One turn moves every row onto another: examples first, then more rows asked
Q_841: [ 10  -3 -17  29 -18 -27  -3  -3   1   0 -24  -1   8  17 -19   6   2   9
   8 -15 -14 -19  -8  26 -11 -17   7  17  -2   7]
Q_102: [-17  -7   2  36 -10  -4  -1  -7   3  17   3  -1   7  39   6   1   1   5
   2 -23   4  -8   9  24   5  28  25   5 -13   1]
Q_549: [ -9   5   9  28  21 -18   2 -30   0  13   3  -3   4   6  25  11  14   2
  -4  -2  17  -3  -2  26   8  31  14   6   2  -6]
Q_526: [ -7   9  -4  -3  -1   1   6 -16   7   4 -12  14  10  22   5  25  -4  26
   6  -5 -10  -6   1  24 -16  26  23  14  14 -14]
Q_852: [ -2  -5  -4  36 -11  -5  22  -1 -12   6  -5   2  10  21   6   8   8 -14
  10  -7   7  -2   9  31  24  21  11   2  21   0]
Q_951: [ -3 -11  -6  24 -15 -25  23 -19 -13 -10 -23  15  -7  19  -5   0   6  14
  -3 -12 -25 -16 -21  20 -17   4   1  10  11   1]
Q_467: [ 16   0 -16  23  -3 -14  23 -14   9  -8   9  13   0  26   1  13   3  17
   8  -3  11 -16  14  14 -29   7  15  16  20 -12]
Q_877: [  3 -12  -7  19 -18 -29  20 -10 -21 -12 -18   9   2  16  -5   5   1  16
   3 -21 -22 -16 -15  17 -18  -7  10   7   8  -9]
Q_73: [  7 -10  14  28  -5  -9  18  -4 -10  26   3   4 -20  18  -5   0  -2   7
  -4   1  -3 -18  17  22   4  33  14   9   8   5]
Q_563: [ -6 -16   2  28   4 -32 -18 -11  -2   3  -6 -11  -1  11  -5  17   8  12
 -13 -20  -1  13 -27  24 -24  -8  14   7   9  -6]
Q_655: [-12  -1  10  11  19  -3  24   2 -15  -5  14   2  16   6   7   6   7  20
  -8  -5   0  -7   3  43   0  21  17   5  -4  -2]
Q_108: [  6   5  20  32  -4  -1  -8 -10   8  13 -12  -7 -13  15   5  21  15  22
 -14  -3   8  -2  -3  35  -3  16  14  18  36   2]
Q_364: [  5   5   1  32  14 -15  15  -2  -4  19  10  -1  22  10  -8  21   0  19
  -6 -15  12   6  24  27 -10   4  22   2  10  11]
Q_824: [ -4  -4   1  11  -6 -22  -1 -11  -7   9 -30  17   0  17  -9   3 -10   6
   6  -4 -19 -12 -23  16 -11  -5   0  17  -5  -7]
Q_949: [  3  -7  -2  18   1 -18 -12   4 -25   6  -3 -13 -11  -3  -4   7   2  17
  -7 -11  -6 -16 -25  18  -6 -12  -5  14  15  -7]
Q_70: [  8 -14  -5  15   5 -27 -16  -2 -12   7   2 -15 -11  -7  -1   4  13  24
  -6  -9  -2 -13 -26  19 -15  -1  -6  10   9  -5]
Q_525: [-10   4  -2  24  14   1  10 -11 -21  -6  26  -7  -3  14   7  14  22  21
 -12  -7   2  -7  13  33  -1  26  17   9   2   5]
Q_653: [  1  -4  -9  25  -3 -16  26 -25  -3  -5  -1   8  12  24  16  15  22  -6
  14  -5   8   0  10  31  14  26  22   2   4   1]
Q_257: [ -4  -4 -11  13   6 -18   1   2 -13  -3  -4 -20  -5   8  -2   8  13  11
  -1  -1  -8  18 -25  24  -8 -20   1   4  12   2]
Q_237: [  6   1 -20  22 -25 -28   1  -9  -4  -5 -26   7   6  20 -17   8  12  12
  -2 -23 -10 -15  -5  21  -3  -8   4  18   6  12]
Q_456: [ -2  -4  -9  18 -11 -24  -5 -20  -6  14 -25  14   4  27  -3   0  -2   9
   7  -1 -20 -11 -19   9  -9  -3   2  28  -4   3]
Q_449: [ 19   3  -5  15   5 -12   6  -9  26 -13 -19   5   7  26   7  10   5  15
  16   5   9  -9   0  45  -1  14  11  21   3   2]
Q_821: [  6   2   2  35  12  -7   4 -16  -1  19   8  -2   4  16   1  23  14   7
  -6   2  21  13  22  29  -5  10   7   2   9  23]
Q_339: [ -5 -10  14  30  -4 -33 -14  -5   0   9 -14 -17  -6   6  -3  12   7  12
 -15 -21  -7  -3 -26  25 -20 -10  12   9   3  -6]
Q_386: [  8   0  -2  19   7  -6  16 -23 -10  18   3  23 -15  18  -6  10   2   9
   7  10  10 -10  19  20   3  29   7   3   9   8]
Q_32: [ -2 -14  -5  22  -3 -13   2  -1 -15   0 -10 -19   1  14   4   4   7   5
  -2 -11  -6  13 -23  22 -15 -29   1   3   6   2]
Q_322: [-11   6  -5  34   1  -7  -2 -17   7  10   9   9   3  29  -6  19  15  18
   7 -12  -4 -14  15  30   0  36  25  11 -12   7]
Q_808: [-10   0 -10  15  -7   7  -2 -14  -5   9   8  -8  -1  19  27  14   7  10
  -5  -5  25 -14 -11  16   2   6   4  14  30  -9]
Q_694: [  5  -1   5  33  28 -18   5 -17   3  18   4   2  19   1   9  -3  -3   1
   1   4  20 -11   2  31   1  16  16  13  -2  -9]
Q_27: [  2  -5   7  26   2   4  16  -7  13  -2   9 -20 -16  37  23   8  18  15
 -11 -12   6   3  -5  23 -11   3  15  23   4   6]

Q_386 moves to Q_549
Q_27 moves to Q_467
Where do these go?
Q_563 moves to Q_237
Q_655 moves to Q_73
Q_32 moves to Q_877

